Each row has a name. Each piece below is followed by the name of the row it came from, unless a question asks for something else. Each question is about the rows just above it.

Columns, left to right: J D Z B
[ -9 -25   4  24] = (92)
[50 28 19 17] = (72)
[ -7   1   5 -62] = (196)
[ 3 -2 53 10] = (154)
[-22  10  89  15] = (74)
[-27  30  63  -5] = (210)
[ 25 -23 -26 -13] = (75)
[ 23  21  -9 -12] = (31)
[ 63   2 -48 -16] = (14)
[  3  18  -4 -21] = (32)
[-24   4  -9  24] = (175)
Which row holds these entries in another order? [  4  -9  24 -25] | (92)
q: [28 19] | (72)

Columns, left to right: X T H A M Q P
[  6 -17  10   2  -9  26  44]  (196)
[  0  30  11  16 -13 -39 -13]  (159)
[-15  31  22  18  17 -32 -62]  (32)
[  3   2   8 -17  21  25   8]  (72)
[  0  30  11  39 -29 -88 -38]  (74)
[  8   2   3  39 -39 -17  32]  (154)
[-39  11   0  39  30 -69 -63]  (210)
[ -6 -18 -14  14   5  33  24]  (31)
The row with [18 17] is | (32)
q: [ 0 30 11 16] | (159)
q: [  8   2   3  39 -39] | (154)
q: [3 2 8] | (72)

Columns, left to right: E C V G
[ -9  -9 -76  -1] = (31)
[ -8  -8 -65   1] = (92)
[ -8 -65   3  -8] = (32)
[ -8  -8 -66   3] = (74)
[ -9  -8 -80   1] = (154)
Which column holds [-65  -8] top down? | C
Put [  3 -66  -8  -8] back in order: which row is it? | (74)
q: [ -8  -8 -66   3] | (74)

Columns, left to right: F W R L S
[59 43 48 10 21] = (74)
[59  9 43 21 48] = (14)
[43 22 48 59 10] = (196)
[21 48 43 59 10] is which row reordered? | (74)
[59 48 22] is which row, read backwards? | (196)
[10 59 48 22 43] is which row reordered? | (196)
Put [21 10 59 43 48] back in order: which row is it? | (74)

Columns, left to right: bafil Lebit denon zeku balun lef Miri
[  3  42  19 -51   4  51   2] = (159)
[  2  41  14 -47   6  56   5] = (32)
[  3  42  19  28 -10 -70 -14] = (92)
[  6  21  50 -51 -11 -31 -24] = (31)
[  2 -24  21   9 -13 -74 -21] = (196)
[ 21 -24] is in which column, read top down? | Lebit
Which column holds this, read top down? [-51 -47] | zeku
[14 19] is in which column, read top down? | denon
Which row holds [  6 -47  14  41   2] read backwards? | (32)
Which row holds [-21 -74 -13   9] read backwards? | (196)

Columns, left to right: Fati Kula mut kon voz
[-12  42  46 -39  20] = (210)
[ 42  38 -73  32  -1] = (92)
[ -5   7 -41   1 -29] = (75)
[ 41 -21  11  44  42] = (159)
[-27 -24  22   5  33] = (154)
[ 12 -11  -8 -32 -17] = (14)
[ 10 -21  44  42  41] = (196)
[ 10 -21 -73  32  67] = (74)
[-27 -24 -58   5  33] = (32)
[-17  41] is in which column, read top down? | voz
[ 42  41  10 -21  44] is which row reordered? | (196)
Where do [42 41] appear? | (196)

Columns, left to right: zul samiz dom Kava Zitur Fid tez vuno
[-63 -15 -65 -15 -40  22  30 -79] = (32)
[-32  30  22 -40 -26  22 -66 -15] = (175)
[-32 -26 -65 -15 -40  22  -3 -12] = (75)
[-65 -26  22 -15 -40  22  30 -32] = (196)
[-66 -40 -32 -26 -15  22  22  30] is which row reordered? | (175)
Which row holds these entries in another order? [ 22  22 -40 -26 -15 -32  30 -65] | (196)
[-32  30  22 -40 -26  22 -66 -15] is in which row? | (175)
[-3 30] is in which column, read top down? | tez
Which row holds [-15 -40  22  -3]? | (75)

Columns, left to right: Lus dumo dubop Rig suf tata Vigir fikev lum Zotaf
[-17 -23  -1  22  -3   5 -48 -15  -3 -16] = (210)
[-28 -23  65 -41  14 -29  12 -16 -11 -49] = (31)
[-11  -9   0  -6  -2  -3 -20  -1  13  14] = (75)
[  7  39  23 -26   1  42 -10  42 -63 -19] = (92)
[ -3 -15 -48] is which row, read backwards? | (210)
The row with [-28 -23  65 -41  14 -29  12 -16] is | (31)

Columns, left to right: kivil ledav pupo diper Lav gutip Ped tud gakis
[18 28 32 32 10 22 37 27 29]  (74)
[-20 -22   3   0 -15 -15 -26  -1 -18]  (196)
[ -4  -8  20  15 -42 -60   1  15  -4]  (75)
[-15 -26  11  16 -19 -19 -27  15  -7]  (31)
[ -2   7 -59 -80 -14 -22   4 -53  -2]  (210)
[-12 -13   5   8  22  22 -23   4 -15]  (72)
[-15 -18 -59 -61  34  47 -10 -51   5]  (92)
[-27 -15  -7  14 -19  11  16 -26 -19]  (14)
[-12 -13   5   8  22  22 -23   4  12]  (32)
[-26 -37 -61 -57  35  26 -29 -43 -18]  (159)
[-27 -31 -25 -21 -16  -1 -35 -22 -20]  (154)
Which column holds [-20  -4 -15] top down? | kivil
Which row holds these entries in another order? [ 15  -7 -15 -26  11  16 -19 -19 -27] | (31)
Which row holds this, read backwards? [-43 -29  26  35 -57 -61] | (159)

Columns, left to right: kegan Puzi Nopu Mon medif
[ 38  -3 -36  -8  47] : (154)
[-73 -58  66  -2  -3] : (72)
[ 6 32 70  6  7] : (210)
[28 10 16  2 42] : (159)
[50 28 10 16  3] : (196)
[ -7  23 -37  52 -38] : (92)
[-16 -54 -59  82 -38] : (14)
Which row holds this, read backwards? [ 3 16 10 28] | (196)
Which row holds [-3 -2 66] read backwards? | (72)

Columns, left to right: vakek desu zeme mosus sozed tul Tuler ruka
[-62 -49 -23  48  43  11 -40 -10] = (74)
[-63  17 -29  18  -6 -18  -2  25] = (154)
[-63  17 -29  18  -6 -14 -13  38] = (196)
q: [-63  17 -29  18  -6 -18  -2  25] | (154)
Which row holds these entries in another order? [ 38 -13 -14  -6  18 -29  17 -63] | (196)
Which column holds [-23 -29] top down? | zeme
[43 -6] is in which column, read top down? | sozed

Columns, left to right: U Y N K
[  6 -16  11  48] -> (31)
[-19  21  -3  47] -> (196)
[-1 25 33 39] -> (14)
[ -3  47 -19  22] -> (159)
[ 16   5 -32 -14] -> (175)
[  6 -16  11 -68] -> (75)
[-16   6  11  36] -> (154)
[ 55   9 -21  41] -> (92)
[  8  41 -21  55] -> (32)
The row with [  6 -16  11  48] is | (31)
Put [-21   8  41  55] back in order: which row is it? | (32)
[-14 -32   5  16] is which row reordered? | (175)
Which row holds these entries in another order? [-19  -3  22  47] | (159)
Which column holds this, read top down? [ 22 -14 -68  36  41] | K
Which column holds [-16  21  25  47   5] top down? | Y
q: [-19  22] | (159)

